128 stands for zero in the data rows.
Here are some points, each followed by its number:
[131 129 142 127 132 133 119 143 150 114 114 126 141 147 140 160 129  96
 118 148 143 130 129 125 120 108 121 113 106 140 127 125] 0
[119 105 163 164 142 108  99 137 184  60 113 142 150 140 167 251  64 109
 108 196 175 115  64 107 114 148  93 113 123 138 176 145] 1
[144 189 125 136 105 164 142 124 131 106 129 142 130 139 156 200 113 130
 125 163 153 123  74 125 103 123 104 110 137 125 153 139] 2
[105  74  98 124 189  97 147 157 209 172 146  71 174 104 139 161 148 149
 115 159 114 130 136 130 123 101 115 125 108  50  68 110] 3
[139 145 120 132 116 122 118 119  83 123 125 175 100 126 105  94 101 123
 163  73 130 137 115 155 141 121 140 100 137 183  95 128] 4
[124 172 132 129 109 168 159 136 106 135 132 151 127 120 131 111 150 146
 159 126 112 122  77 137 118 129 110 117 130 106 142 128] 5
[123 122 133 133 141 127 105 163 200 136 135  75 141 142 173 225 138 134
  72 169 154 162 167 115 102  68 129 134 102  73 122 139] 6
[116  31 131 140 160 112 121 141 255 159 129  87 172 142 135 205 141 140
 111 173 138 126 165 129 103  96 116 130  97   0 109 131] 7
[115   4 119 100 155  66  89 123 113 129 134 153 119 110 135 130 140 135
 139 151 124 114 135 112 120 127 119 123 151 124 122 123] 8
[131 126 129 134 119 116 115 147 144 149 171 118 140 141 111 111 122 134
 161 136 111 191 234 204 206  26 120 168 122 132  88  92] 9
[138 163 131 128 116 145 123 120  92 121 126 134 119 122 114  96 157 145
 154 104 132 111  19 135 124 161  62 122 137 131 141 152] 10
[121 126 141 136 123 128 131 155 173 109 118 124 151 141 153 184 119 124
 119 160 127 110  92  99  91 131 104 123 116 102 174 162] 11
[ 93  81 111 117 168  75 148 146 163 157 140 131 160 114 140 167 150 140
 144 151 126 118 112 125 110 100 124 104 110 138  93 116] 12
[135 135 128 107 143 123 136 130 115 157 152 140 116 127 101  89 111 108
 154 125 107 148 170 168 162  93 164 141 131 150  94 100] 13
[125 156 128 131 110 127 130 124 111 119 106 116 101 128 126 130 138 125
 115 124 132 128  95 124 130 169 120 111 123 107 166 163] 14
[138 134 120  97 126 110 106 106  78 141 129 102  73 104 126 143 153 140
 127 143 125 164 242 120 244 255 255 203 154 226 114 128] 15
[159 223 131 125  88 189 136 103  72 126 138 165 113 113 109   5 122 130
 210  76 110 109  71 112 114 132  90 103 148 128 120 116] 16
[135 149 129 146 132 136 129 121  50 137 121 137  93 121 115  57 127 133
 117  85 123 111 143 135 112 142 137 131 129 156 123 128] 17
[139 125 140 136 152 123 119 161 158 125 116 113 153 121 142 177 124 120
 118 161 138 127 109 118 103 107 108 111 122 107 144 151] 18
[158 212 134 126 113 150 143 102  65 123 126 159 105 111 103  46 144 133
 175  91 104 130 121 118 110 125 118 124 135 127 120 132] 19
[126 107 142 108  80  92 121  92   0 112 100  82  45 125 108  31 100  86
  36  47 107 157 255 187 224 255 255 135 143 234 120 131] 20
[133 135 134 137 142 126 121 131 151 107 121 128 153 122 139 158 120 127
 127 158 127 127  94 105 115 122 103 130 116 143 163 137] 21
[121 139 134 137 122 129 131 126 140 123 152 129 141 116 118 126 127 137
 128 136 128 128 115 119 131 100 113 124 132 119 121 121] 22
[127 101 137 111  93  94 122  98  21 120 110  94  63 122 110  45 101  94
  59  61 109 153 252 173 203 255 255 129 140 214 113 127] 23
[146 214 100 124 134 170 149 105  49 140 145 140  85 105 126 101 154 140
 110 103 116 128 163 100 118 170 162 126 154 212 140 125] 24
[136 138 128 130 139 129 146 138 121 135 131 124 151 101 127 139 136 143
 130 147 131 101  63 116 128 149  80 107 125 173 117 131] 25
[133 119 131 127 110 111 127 110  16 119 100 119  71 114 111  26 138 101
  93  67 105 138 255 110 155 198 232 160 135 174 151 142] 26
[124 176 136 129 130 143 139 116  56 115 116 151  87 109 111  68 120 107
 147  89 102 148 255 134 168 130 218 143 135 130 129 106] 27
[ 86 163 108  81 127  44 127 190 115  95 107 195 173 200  85  92 112 133
 116 118 144  35  85 143 167 177  69 251  95 139 134 104] 28
[134 112 121 131 147 114 153 129 141 137 121 151 147  91 105 100  95 148
 183  94 146 101  39 106 111 162  83 125 123  99 102 146] 29
[149 170 148 126 114 154 129 110 113 137 132 148 117 127 118  56  91 152
 182  92 123 125  85 123 103 116 103 105 132  72  94 147] 30
[ 91  16  76  78 196  85 130 117 172 160 160 124 152 137 123 133 133 128
 129 136 132 148 173 164 146  85 115 140 130 133  84  96] 31
[156 189 159 151  99 170 114 138 115 136 145 123 131 111 137 130 139 132
 146 130 115 134  88 127 128 118 129 132 124 145 126 114] 32
[112  59 144 141 154  99 114 113 151 122 133 138 141 118 131 133 133 132
 143 136 136 108  70 130 129 128  96 133 142  55 140 140] 33
[126 142 134 138 125 133 128 132 152  99 118 129 157 141 132 153 134 124
 123 143 127 134  60 117 110 132  98 119 131 129 134 130] 34
[146 180 151 125 116 150 142 111 122 132 142 133 137 139 122 129 145 153
 151 139 136 120 100 100 120 113 117 128 141 150 128 113] 35
[162 192 117 117  95 172 136 129  98 104 124 145 123 125 122 134 141 125
 121 142 125 129 109 100 101 130 113 140 125 123 154 151] 36
[129 124 137 124 134 117 132 118 123 137 120 134 137 123 104 103 124 132
 157 116 135 109  60 108 114 147  87 119 135 137 135 133] 37
[143 156 149 133 106 160 128 128 155 141 129 128 143 133 140 168 130 122
 141 151 127 111  97 108 114 123  99 115 141 100 155 124] 38
[141   0 149 125   0  52 100  98   0 147 125   0   0  79 125   0 155 125
  19  26  94 129 244  71 131 255 255 204 165 255 133 136] 39
[ 72 163 102  70 131  20 129 205 117  89 102 207 180 218  78  87 107 132
 107 120 146  19  94 152 181 183  67 255  85 134 136  99] 40
[130 156 133 139 134 134 128  92  69 142 128 153  90 118 123  48 130 129
 119  84 110 121 172  92 108 171 155 123 157 152 141 128] 41
[136 140 126 120 129 132 142 161 138 168 135  55 155 107 147 147 148 143
 118 161 128 133  92 136 127  97 104 104 105 142  72 124] 42
[104  73 119 147 178 100 133 149 228 149 114  75 160 130 169 215 151 124
  69 174 138 135  90 133 113  98 104 112 104  81 119 150] 43
[156 210 158 163  77 178 135 108  93 122 130 166 126 129  89  71  86  90
 188  82 129 151 151 163 162 100 152 127 120 155  94  97] 44
[150 191 120 127 122 157 132 127  75 126 131 151 111 113 117  72 158 154
 149 106 114 110  40 117 122 136  83 113 146  97 150 141] 45
[136 155 134 149 112 137 124 120 112 120 123 145 138 110 119 110 144 139
 144 125 142 131 105 106 111 140 134 103 125 137 129 125] 46
[104 121 119 147 134 118 137 123 142 138 124 141 157 142 135 171 135 147
 137 159 132 127  92 122 121 120 122 126 136 100 116 132] 47
[113   0  82 139 153  60 146 106  15 126 136 173  64 104 112   0  85 169
 169  39 157 121  28 114 109 147  72 120 134 116  97 131] 48
[145 147 129 139 125 135 120 100  62 109 108 144  85 119 109  50  80  88
 122  47 143 132 164 154 160 143 170 101 135 168 129 124] 49
[127  91 141 139 123 117 126 104  63 126 117 155  96 106 115  71 142 144
 152  96 130 134 203 110 107 129 153 143 143 134 124 137] 50
[ 84 160 107  84 127  44 130 192 123 100 110 189 174 199  89 100 110 132
 112 125 140  43  95 149 168 166  78 248  90 134 129 105] 51
[148 162 127 143 120 140 123  94  34 110 108 150  67 118 103  13  71  78
 121  18 143 136 190 164 172 145 189 102 139 187 119 115] 52
[141 192 132 134 119 178 146 115  85 130 113 156 114 131 108  98 139 130
 134  82 125 134 142 107 125 112 139 121 128 139 125 123] 53
[134 153 138 130 112 133 121 127  97 127 132 148 136 123 119 113 133 138
 152 112 131 101  55 110 109 151  81 122 134 161 133 128] 54
[117 104 125 151 165 123 131 141 198 144 118  94 149 129 159 187 151 121
  86 153 134 132  94 130 115 105 107 113 112 104 122 142] 55
[ 97  35  91  93 182  93 129 120 163 153 150 129 149 136 125 137 133 132
 127 140 132 145 156 155 138  93 114 134 127 134  95 106] 56
[154 126 136 132 115 113 127 131 121 137 143 137 151 101 120 139 134 132
 140 140 118 113  72 129 106 139  84 118 133 150 121 133] 57
[114  83 127 122 144 132 113 139 184 121 146 126 137 154 140 169 132 148
 120 158 142 133 173 118 118  97 119 147 125 126 136 131] 58
[103  63 156 130 133 121 117 149 204 110 120 131 146 159 140 213 142 135
 114 163 160 142 173 108 111  92 113 131 104 110 137 119] 59
[112  61 116 110 165 117 111 128 163 137 146 117 140 133 122 128 140 119
 151 122 142 136 143 141 136 100 113 138 112 131 113  99] 60
[126 124 117 124 143 126 127 135 151 146 139 108 133 149 136 143 135 143
 136 146 141 165 153 147 139  73 131 127 115 123 120 102] 61
[118 111 131 143 147 121 126 136 195 117 111 102 159 136 158 220 125 114
  96 174 123 120 116 118  99 112 109 115 120  72 151 156] 62
[174 255 149 147  60 215 147  93  35 109 126 181 102 109 105   0 119 123
 229  61 102 103  45 104 104 141  83  97 150 123 121 120] 63
[ 98  10 109 146 166  96  97 111  95 137 118 140 101 114 116  74 123 133
 153 124 109 142 198 121 133 157 157 147 153 168 126 142] 64
[130 163 148 138 108 147 136 125 106 164 144 128 137 125 121 114 107 107
 166 104 132 135 120 140 148  66 132 115 125 165 100  92] 65
New points follow, each followed by the numbers of its three nearest points above, nearest first.
[128 102 131 124 115 106 120 107  25 123 102 118  71 114 111  30 140 104
  96  67 111 144 255 112 161 190 236 161 140 177 143 134] 26 23 27
[145 183 151 153  93 166 130 116 109 129 135 157 128 129  94  86  95  98
 180  95 128 155 158 162 162  93 151 134 123 147  96 100] 44 65 13
[159 179  53  79 119 180 138 120 137  89 100 148 144 139 144 170  73 114
 123 175 141 105  62 141 128 140  87 111 133 123 211 179] 2 36 21
[129 174 140 130 129 146 142 111  40 118 114 148  84 106 109  54 122 107
 136  84 101 148 255 135 168 147 229 156 139 146 133 112] 27 26 49
[113 115 134 133 136 120 131 124 146 127 153 131 137 114 118 117 123 132
 128 130 129 127 130 124 134  96 119 124 134 111 110 121] 22 61 60
[136  79 116 118 155 118 111 132 170 133 131 128 148 138 128  96 131 109
 160 117 120 114 149 137 144 100 115 143 135  74  94 100] 60 56 61
[146 179 131 144 107 157 129 142 195 126 146  95 146 174 153 200 137 143
  91 166 155 143 159 119 116  65 122 152 125  82 139  94] 6 61 58
[120 161 138 139 131 144 150 109  76 135 118 139  89 105 128  86 128 102
 122 108  92 138 245 136 139 129 191 171 143 159 136 123] 27 50 41
[177 230  41  61 104 202 149 122 146  76  95 148 151 144 151 198  62 109
 114 189 149  98  31 144 132 147  80 105 128 116 232 188] 2 36 38
[124 138 127 120 126 141 122 128 122 127 132 143 126 105 120 110 129 135
 139 126 127 140 157 138 121 106 148 132 137 120 115 120] 22 46 13
[124 152 133 131 129 141 135 134 121 180 156 106 138 123 129 129 127 118
 143 117 132 143 125 162 158  51 132 117 118 157  86  87] 65 61 13
[103  98 115 122 158  88 143 138 133 152 137 136 143 116 133 138 143 139
 140 133 125 115 120 128 111 110 128 109 114 144 101 117] 12 60 22
[141 207  99 122 136 172 146 110  91 143 152 141 105 113 137 132 159 147
 117 124 123 119 135  95 116 134 130 125 149 191 137 118] 24 35 53
[123 110 139 127 133 124 118 123 148 122 132 135 146 133 136 106 131 110
 146 138 109 127 137 119 129 121 106 119 126 126 110 102] 22 0 60
[118 123 141 134 123 125 132 153 165 112 128 128 147 137 145 165 119 130
 124 152 128 112  96 100  99 126 106 126 118 109 165 153] 11 21 18
[131 152 117 137 170 127 143 161 158 199 169  44 136  80 148 160 165 149
  78 143 107 146 107 141 134  73 119 113 101 162  79  87] 42 61 55
[162 202 132 119  98 159 140 100 100 130 128 144 121 125 109  85 122 146
 172  96 127 132 100 129 112 123 109 113 116  63 101 158] 30 19 5
[113  67 120 113 149 107 116 123 142 134 141 124 127 132 120 119 135 118
 144 118 140 138 147 140 136 116 130 133 116 144 116 103] 60 56 61
[100  15 117 140 160  86 129 101  67 108 123 176 112 117 103  28 103 157
 167  87 120  98  48 110 115 123  81 120 142 186 123 140] 48 37 29
[139 150 136 124 116 143 125  99 111 128 115 139 106 132 141  96 149 118
 157 124 102 115  76 128 117 126 102 116 135  74 135 125] 5 45 37
[136   0 156 127   0  21  90  99   0 149 125   0   0  68 130   0 152 119
   0  11  85 138 255  58 133 255 255 225 172 255 127 139] 39 20 23
[135 128 125 134 117 117 118 116  80 123 124 170  99 121 108  89 109 128
 161  80 131 136 136 146 133 124 143 110 139 172 101 131] 4 17 49
[ 93  77 109 115 169  79 146 144 164 157 143 128 157 115 142 165 152 141
 141 151 125 123 113 129 112  98 125 106 113 138  92 113] 12 56 60
[128 135 137 128 153 145 133 148 179 171 150  56 151 115 139 170 152 138
  99 168 111 129  99 147 110  84 118 115 102 106  85  88] 42 55 61
[128 125 142 128 133 129 116 150 162 111 113 121 141 152 146 175 132  92
 109 156 149 129 126 119 113 115 115 112 100 142 138 130] 0 18 21
[120  27 119 103 142  74  93 117  94 126 130 160 110 108 130 115 137 129
 147 144 124 111 109 113 120 135 110 119 151 127 131 134] 8 33 60
[116 121 132 135 132 127 123 137 154 107 116 127 155 143 136 158 136 124
 121 148 126 135  77 121 111 125 104 121 127 125 129 131] 34 21 47
[142 206  96 119 139 167 146 105  52 138 138 147  89 103 129  94 151 132
 125 101 109 117 158 108 127 142 144 130 152 206 136 120] 24 53 41
[143 192 119 137 106 166 146 119 124  96 128 153 127 141 160 206 100 129
 128 164 159 113  58 124 105 137  97 107 144 127 165 138] 2 38 34
[148 161 149 125 122 155 127 109 118 139 135 151 117 128 120  55  85 155
 185  86 127 121  71 125 103 117  99  97 136  59  88 143] 30 29 45
[148 179 157 148 100 162 116 129  90 138 140 122 116 108 133 116 143 127
 134 119 111 138 129 118 132 156 162 143 129 159 124 117] 32 46 53
[146 181 144 124 114 151 140 114 124 122 138 132 137 139 123 140 137 147
 145 143 133 113  77 113 123 121 104 121 141 139 141 118] 35 38 32
[137 183 140 135 101 169 159 136 108 133 135 151 127 123 129 110 147 143
 158 126 114 122  85 137 118 121 112 117 129 106 135 124] 5 32 35
[119  82 118 117  89  78 124 110  71 119 129 154  97 135 100  61  97 110
  96  66 139 148 255 190 177 234 255  87 123 190 147 113] 23 26 20
